(in the rows, 128 means zero)
Each path is a new rotation, seen through one point. The rows after it are directions, each followed by how far the rotation turns it, in deg/step (0 if it stays put).
Each turn is a multiple of 5 degrees from 10 to 175, or 0.
path 1
[122 109 138 129 137 118 149 128 126 129 122 117 125 121 115]
[124  99 132 130 144 115 137 129 122 135 123 124 124 126 125]
[130 109 126 131 141 113 147 126 122 139 123 116 136 120 129]
[132 112 122 127 149 114 138 136 124 130 130 117 134 116 118]
[118 107 118 130 141 118 135 131 116 124 129 115 136 117 127]
[117 114 129 129 135 120 149 130 122 122 127 110 134 115 118]
[116 104 136 128 140 119 139 132 122 123 125 120 122 122 115]
[119 102 134 131 136 118 145 124 121 135 120 119 127 125 129]
[133 109 133 129 144 114 147 130 127 138 123 119 129 121 119]
[129 104 122 129 148 114 134 133 120 134 127 121 131 122 126]
[125 113 119 130 139 116 144 129 119 130 127 112 141 115 127]
[121 112 126 127 143 118 139 136 123 119 130 113 131 115 113]
[110 103 129 130 136 120 139 128 117 122 125 117 128 120 124]
[120 109 137 130 134 119 152 126 125 130 121 115 127 120 119]
[127 102 135 129 145 115 140 131 124 134 124 124 122 125 119]
[128 105 125 131 141 114 142 127 119 139 122 120 134 123 132]
[134 114 123 128 146 114 144 133 125 132 128 114 136 116 119]
[120 106 119 129 145 117 133 134 117 123 130 117 133 118 123]
[114 112 126 130 133 120 147 128 118 123 126 111 135 115 123]
[118 107 136 128 140 120 143 131 125 122 125 117 123 119 112]
Directions:
[135 131 119 128 133 125 124 131 127 131 131 127 135 125 131]
55
[134 135 132 127 128 127 135 130 134 128 129 125 129 125 120]
135
path 2
[127 117 134 126 136 119 114 133 125 113 109 141 125 117 126]
[133 136 123 110 134 122 129 130 140 110 116 143 133 131 129]
[125 126 133 137 136 125 123 140 141 113 112 138 122 122 143]
[130 130 124 120 132 126 121 141 146 106 138 136 134 123 128]
[135 117 132 132 141 124 110 137 126 118 124 140 135 116 139]
[133 134 117 119 137 115 119 124 135 114 133 151 131 130 132]
[124 125 121 140 137 124 119 133 127 112 112 145 118 121 132]
[126 130 126 114 128 119 124 134 139 104 123 141 126 124 116]
[132 123 135 125 137 128 121 139 130 112 105 136 134 120 136]
[131 135 130 117 134 118 127 132 150 112 128 142 131 131 140]
[129 125 123 142 138 130 117 145 135 112 126 138 129 118 141]
[131 124 126 120 134 115 114 132 137 110 142 143 130 121 123]
[134 124 121 129 142 126 113 130 119 116 114 145 132 120 134]
[126 132 125 119 132 111 125 124 140 112 120 149 119 130 128]
[125 128 121 133 133 133 124 143 132 106 108 136 125 121 129]
[128 124 139 113 131 117 122 137 146 109 125 136 130 122 127]
[138 130 127 128 141 132 120 138 133 115 118 138 141 123 145]
[128 128 129 129 136 113 119 130 144 116 137 146 123 127 139]
[130 127 113 137 137 130 115 140 125 109 126 142 130 118 128]
[128 121 131 117 133 110 115 126 131 112 124 145 124 121 121]
Directions:
[125 128 126 125 126 126 131 124 124 126 117 130 123 129 120]
55
[132 123 133 120 129 128 124 128 123 128 127 125 136 124 123]
95
path 3
[133 134 142 108 133 113 138 121 127 132 122 119 119 138 140]
[142 135 134 122 144 114 128 131 121 122 124 113 120 145 136]
[151 127 131 117 134 117 127 125 128 127 109 115 124 128 140]
[133 135 140 107 132 114 140 121 129 131 121 118 120 135 140]
[141 134 137 121 144 116 127 131 120 122 126 113 118 144 137]
[151 127 129 118 134 114 126 125 128 127 109 117 123 129 139]
[134 136 139 107 132 116 141 122 131 129 120 116 121 134 138]
[140 133 140 120 144 117 126 130 118 124 126 114 117 143 137]
[151 127 129 120 134 111 126 125 128 126 110 118 124 133 139]
[135 136 136 106 132 117 142 123 131 128 118 114 122 132 138]
[139 132 143 118 143 117 126 128 117 125 126 116 116 141 139]
[150 128 128 123 135 109 127 125 128 127 111 119 124 136 138]
[137 137 135 107 132 119 141 124 132 126 117 112 123 131 137]
[137 132 144 116 141 119 125 127 117 127 126 116 115 140 140]
[148 129 127 123 136 106 128 126 128 127 114 120 124 138 138]
[139 138 133 107 133 120 141 125 132 125 116 110 124 130 136]
[136 131 146 114 139 119 126 125 118 129 125 117 114 137 141]
[146 129 129 124 137 106 129 125 127 127 116 121 122 142 137]
[142 136 131 109 133 121 139 127 131 123 114 109 125 129 136]
[137 130 147 112 138 120 126 124 119 130 122 118 115 135 142]
Directions:
[128 132 129 127 133 137 127 133 125 122 131 120 128 127 125]
125
[125 129 137 133 124 125 124 133 134 130 126 121 133 128 127]
0
[129 127 126 137 133 123 123 131 124 126 132 130 127 137 127]
115
path 4
[150 123 129 128 118 139 124 137 127 127 121 124 124 114 132]
[146 116 126 111 125 121 126 132 130 131 125 133 128 119 139]
[140 125 135 104 129 122 136 130 125 117 122 131 126 125 120]
[145 127 130 126 125 139 135 134 122 122 114 127 120 124 113]
[147 109 129 128 122 135 127 134 121 133 117 128 122 120 135]
[141 117 139 108 123 123 124 132 124 122 129 127 129 119 139]
[146 137 128 108 124 130 132 133 130 117 124 130 125 121 121]
[147 120 120 124 126 131 138 131 127 128 113 134 118 125 119]
[141 106 139 123 126 127 130 132 117 127 119 124 125 122 128]
[145 128 140 113 123 136 120 136 121 120 127 123 130 118 132]
[149 133 119 114 121 132 130 133 132 122 122 137 122 122 132]
[142 113 126 117 127 120 142 128 129 124 117 134 119 123 123]
[141 117 142 120 128 129 130 134 119 125 119 117 127 119 115]
[150 127 130 119 123 142 118 137 119 129 121 127 129 122 130]
[144 119 124 113 121 128 131 131 126 121 123 141 122 126 142]
[139 120 136 114 123 120 141 129 131 113 123 127 120 118 122]
[148 126 131 122 127 132 130 135 126 130 117 119 126 116 112]
[147 115 127 118 129 134 122 134 117 135 118 134 127 127 132]
[139 118 137 112 122 129 131 131 119 113 125 134 125 127 138]
[144 131 132 119 118 131 135 134 133 113 124 124 120 115 123]
Directions:
[129 130 124 123 133 121 132 126 133 132 126 128 129 128 118]
80
[122 127 130 125 125 131 122 124 129 132 133 133 119 126 123]
0
[134 131 118 133 127 134 126 130 131 135 125 132 126 128 129]
110
path 5
[128 133 130 108 139 153 128 117 136 131 137 136 136 121 137]
[140 121 131 120 136 142 104 131 135 129 127 144 133 119 117]
[129 118 118 108 119 145 127 113 138 138 130 133 138 127 116]
[140 125 122 116 138 145 107 118 128 140 143 125 120 123 130]
[132 120 123 131 134 142 123 110 143 129 127 138 124 111 110]
[131 132 107 110 142 143 126 125 128 145 123 125 135 118 122]
[127 124 131 126 131 143 113 117 133 139 135 137 136 102 137]
[138 130 128 119 138 157 123 119 137 124 114 135 138 125 122]
[136 117 119 117 119 138 104 127 127 144 122 130 140 120 123]
[131 125 128 120 121 152 121 100 135 133 133 124 128 124 132]
[141 130 119 128 139 143 105 120 130 133 118 125 117 120 115]
[120 124 113 124 121 137 126 110 133 143 119 127 133 108 119]
[129 142 123 119 141 149 117 117 126 137 124 121 128 115 141]
[128 128 132 131 127 141 109 122 136 127 111 140 135 106 122]
[126 132 118 107 120 149 122 119 128 136 111 125 141 129 127]
[130 128 132 123 118 141  97 116 126 136 130 126 124 118 135]
[128 132 125 123 123 147 120 106 137 122 113 128 118 124 113]
[124 135 109 115 128 132 107 124 122 144 117 120 121 118 120]
[113 137 129 123 124 140 121 105 134 133 127 130 122 106 134]
[126 146 127 116 141 145 113 128 130 125 108 133 124 120 125]
Directions:
[128 125 122 126 126 125 130 133 128 129 119 129 132 130 118]
120
[132 134 125 122 135 133 130 130 125 127 126 123 127 136 130]
155
[127 128 121 132 131 125 130 123 128 131 131 123 118 126 122]
55
